Every row has a hidden score. In each pair, how much higher is the second row's than the first's? 15 means about the same, 30 much higher and 0 much lower. The score is a weighted sum of the row's numbers plus the product of two more (or one squared), each taken from its middle value.
[-16 -55  17 -24 -47  27  33  54 -16  18]
[  8  44 -32  75  13  30 -77  11  -1  66]: 8
[  1 -19  30 -17 -13  21  23  34 -23  13]
[ -1  -1  -2 -18 -27 -16   2 -13 -10 -20]: 20
[ -2 -15  29 -13 -49  12  27  43 -10   2]
[-10  48 -41  50 -11  22 -60 -19   8  14]: 17
[ -1  22  15  -8  30 -36  10 -29  -7 -44]
[  9  18 -30 -14  13 -13 -13 -35  10  -2]: 18
[  3   6 -16 -12   7 -27  -1 -13  12 -33]
[-26 -55  30 -20 -26  17  26  42  22 -19]: 17
[ 23  18 -39  49   4  23 -47   0 -12  69]
[-27  20 -23  -9  37 -78 -13 -69   1 -61]: 23
[  0   4  -7  11 -28  29 -12  36  -7  28]
[ 20  40 -16  20  21   1 -24 -46 -21 -17]: 14
[ -3 -20  26 -26 -22  26   6  13 -46 -15]
[  1  23 -23 -11  13 -22   5 -36   4 -39]: 17
[  9 -19  27  24   5  22  26   6  -7  55]
[ 11  13 -25 -10   9 -25  11 -36   6 -33]: 13
[  2  23  -5   6  29   0 -31 -16  -5  12]
[ 23  33 -13   1  -3  -9 -15 -22  10  -8]: 24
[ 12 -13  14 -38  -4 -26 -23  -5   8  -9]
[-44  22  -1  -4   1 -33  15 -15  12 -20]: 27
[ 18  26  -1  30   2 -11  44 -19   2  -9]
[-15 -34   3  -6   4   3  33  43   3   7]: 14
[-23 -27 -12 -19 -23   7  10  35  24  -1]
[ 39  30 -15  58 -19  53 -50 -13  19  48]: 26
[-20  19 -10  23  -3  -6  -8 -15 -13 -10]
[-26 -17  10 -16 -15 -10   0 -18   6  -2]: 16
[-11   4  -8  25   4   8 -35 -13   0 -35]
[-13 -44 -31 -50  -4 -21  56  39 -15 -45]: 18
[  0  -7  -4  -7  -1   1   1  -7 -23 -10]
[ -6  18 -20  28  10  29  -3  -5 -17  26]: 13
[-20 -10  30   3  10  17  -6   9  14 -23]
[-21 -33  38 -39 -15   7  23  42  -7  -1]: 14
[-27 -16  14 -64 -15 -51  21   7   1 -62]
[ 19  18 -21  15  17   9 -22  -8  28   6]: 16
[ -8 -41  11 -45 -23  10  70   4  -8 -22]
[  9  22 -14  43   5  15 -54 -14   4   4]: 11
[-17 -35   2 -25 -24  18  34  32   2  28]
[  4 -28  -1 -62  -9 -34  27  -3 -23 -29]: 17
[-22 -79  38 -60 -42  35  67  53   9 -27]
[-33 -54  46 -39  13  -3  39  14 -26 -42]: 25
[ 58  46 -40  66  20  27 -80 -17  -6  64]
[ 31 -19  14   7 -33  40  23  29   7 -16]: 10
[ 24 -54  21 -33 -31  23  31  40 -14   4]
[-29  13  -5  -1   1 -13 -13  -8  18  15]: 12
[ 25  -9  16 -14   1  -8  -3  -4  15  11]
[ -7 -43  46  -9 -18  41  41  31  24  14]: 17
[  0 -55  36 -22 -22  55  32  49  37  -6]
[-12  22 -13  43  15  11 -33 -29 -24  15]: 13
[ 20  12 -15 -28  45 -67  -1 -26  -3 -33]
[  2  42 -22  54  14  50 -74 -29  -9  39]: 16
[  4  28   5  48   2  54 -38  -5 -16  38]
[-12 -64  39 -45 -31  65  42  73  25  -1]: 21
[ 36  34 -22  66  -2  40 -49  -5   1  66]
[-21 -10  28 -15 -11  -9  23   0  -1  -1]: 20
[ 15   2  -9 -13  37  -1 -30  -8  -2 -19]
[ -2 -14  29 -39  10 -54  16 -44   4 -42]: 20
[-33 -45  33 -20 -27  20  44  71  20   6]
[ 16 -12  21  16 -18  35  14  15   5  21]: 8
[ 12  34  -8  43  38  32 -62  -6 -17  38]
[-16  50 -64  46 -11  46 -50  -8   8  51]: 28
[  6  19 -38  22  13 -11   0 -25  -5  -5]
[-25 -27 -29 -35 -22  16  27  22 -21 -29]: 20
[ -7 -70  41 -47 -30  23  33  39  24 -12]
[ -2  25 -14  24  18  30 -20   4  -8   7]: 9
[  0 -67  37 -19 -39  45  46  74  20  11]
[-37 -38  18   1 -21  22   8  31   4 -11]: 19
[-14 -59  23 -36 -55  10  55  46   2   5]
[-25 -56  14 -64 -17 -33  40  12  11 -59]: 15
[ 27  -2 -24  21   8  -9 -18   9  -9  14]
[-24 -27  28  -7 -13  17   4  16   0 -14]: 17
[ 22  27 -26  47   1 -13 -22 -14  -8  47]
[ -5 -78  68 -42 -30  18  43  39   4 -23]: 20
[ 17  42 -16  28  19 -24 -16 -26 -30   7]
[-30  12  21  -2   6 -11  16 -10   7 -29]: 27
[-10 -17  19 -28   0 -46  62 -19 -14 -43]
[  2  26 -30 -21  33 -36   8 -18  -4 -42]: 1
[ 11 -41  52 -22   2  11   6  36   4 -43]
[ 20   6 -13  13   2  20 -19 -32   9 -13]: 25
[ -3   1  -1  12 -20  10 -12  -9  -4  51]
[ 16  33 -20  27  38  -6 -45 -23 -14  23]: 10
[ -8  40 -23 -24  29 -78   5 -56 -16 -31]
[ -6 -34  40 -52   4  10  38 -11  11 -25]: 13
[ 25  51 -14  18  17 -21   5 -40 -21  -8]
[ 27  39   9  28   1   7 -24 -11 -14  32]: 13
[-16 -59  15 -39 -22  33  52  55  -4   5]
[-12 -31  55  31 -11  49  -6  33 -14   9]: 19
[ 14  10 -20  35  -2   0  -8 -10 -23  56]
[ 25  -7  13   2  24  -4  39  27  -1 -17]: 14
[  4  26 -14  29  -2  12   6  -2   3   8]
[  9  27 -37 -50  67 -72  33 -47  -2 -44]: 14
[-26  19 -22  15 -10  -3 -22 -25 -14   9]
[ 20  35 -11  38  15  64 -42   7   8  47]: 15
[-22  13 -13   5  26   0  -5 -15 -13   1]
[ -5 -68  40 -17 -30  74  45  88  11  44]: 13
[  4  22  -8  16  -4 -18 -24 -14   6  11]
[ -8 -29  29 -40 -12   2   2  15  -8 -29]: 15
[ 37  27  -2  25   7  19 -38  -8  18  18]
[-24   6  11 -14 -27  -3   1  16 -16   7]: 11
[ 30  51   1  52 -17  19 -55 -20  15  76]
[-23 -31   9  -2 -42  48  18  38  18  17]: 18
[ 24   8  -5 -23  43 -32 -12 -45  -4 -22]
[ -1  27  -3  31  15  18 -10 -18 -12  24]: 14
[  8 -20  47  -2  10  16  25  23   0  22]
[-20 -31  24 -35  -5 -24  37  55   2 -53]: 15
[ 17 -32   6   3  -6  21  17  27   3 -24]
[-16 -20  25  23 -20  34 -15  48  18  44]: 13
[ -4  46 -32  53  -3  43 -60  -3 -15  69]
[-13  23 -19 -43  49 -63  -7 -48 -24 -50]: 16
[-11 -22  10 -25 -19   0  14  18  13  12]
[-14  35 -41  33  51  11 -34 -13  -1  -4]: 10
[ 17  24  -8  20  24 -60 -26 -43   2   1]
[ -3  16 -11   4  26 -55   8  -6  -3  -1]: 19
[ 22  36 -38  59  19 -37 -31 -33 -23  13]
[-10  30   4  17   9  20 -12 -26 -12   3]: 14
[ 27  43 -14  23  10   3 -37 -11   0  23]
[ -2  42   2  10  59 -15 -37 -29  12   7]: 11
[-10 -43  41  -5 -11  51  13  48  13  52]
[ -3  21 -32  32 -22   5 -15 -12   8 -18]: 20
[-10  39 -29  44   3  -5 -57 -19   9   1]
[  3   9  -1   1   9 -18 -15   1   2 -37]: 15
[ -8  33  -8  37 -25  32 -44  -4  18  13]
[  5  38 -17  67  12  27 -46  16 -17  53]: 9
[ 15  17 -26   8  16 -18 -26 -33  17 -26]
[ 14  22  -9 -20  -4 -14 -10 -10  -5 -21]: 16
[  8  40 -32  26  22  25 -23 -26  13  21]
[  6  42 -45  42  27 -23 -40 -37   8 -26]: 14
[ -2  19 -21  32  24   8 -13  12  -4  23]
[-21 -54   5 -48 -10 -30  54  -8  -1 -27]: 25
[ 20  42  23  45  -9  26 -64  -1 -27  26]
[-24 -32   7   0 -34   5  30  12 -11 -10]: 26
[ 27  21 -21 -29  16 -28   4 -13 -28  -4]
[ -6 -56  20  -5 -40  76  47  69  50  33]: 15
[  3   0   2 -29  33 -43  39 -22  -9 -33]
[  6 -22 -11 -10 -11  -1   9  -7 -10  -9]: 16
[  8 -30   9  -6 -30  37  27  42   4  14]
[ 20  35   0  45  27   3 -16 -23  22   6]: 11
[ 14   0 -30 -28  28 -33  -8  -8 -10  -3]
[ 12  33 -54  50  -9  17 -34 -18   8  19]: 21
[ 34 -32  38 -12 -16  21  39  42  46  12]
[-21 -26  32  16 -31  22  41  47  29  26]: 26
[-33 -39  -6 -68  10 -59  27 -27 -21 -42]
[  9 -19   1 -30  17 -13  25  24   2   2]: 7
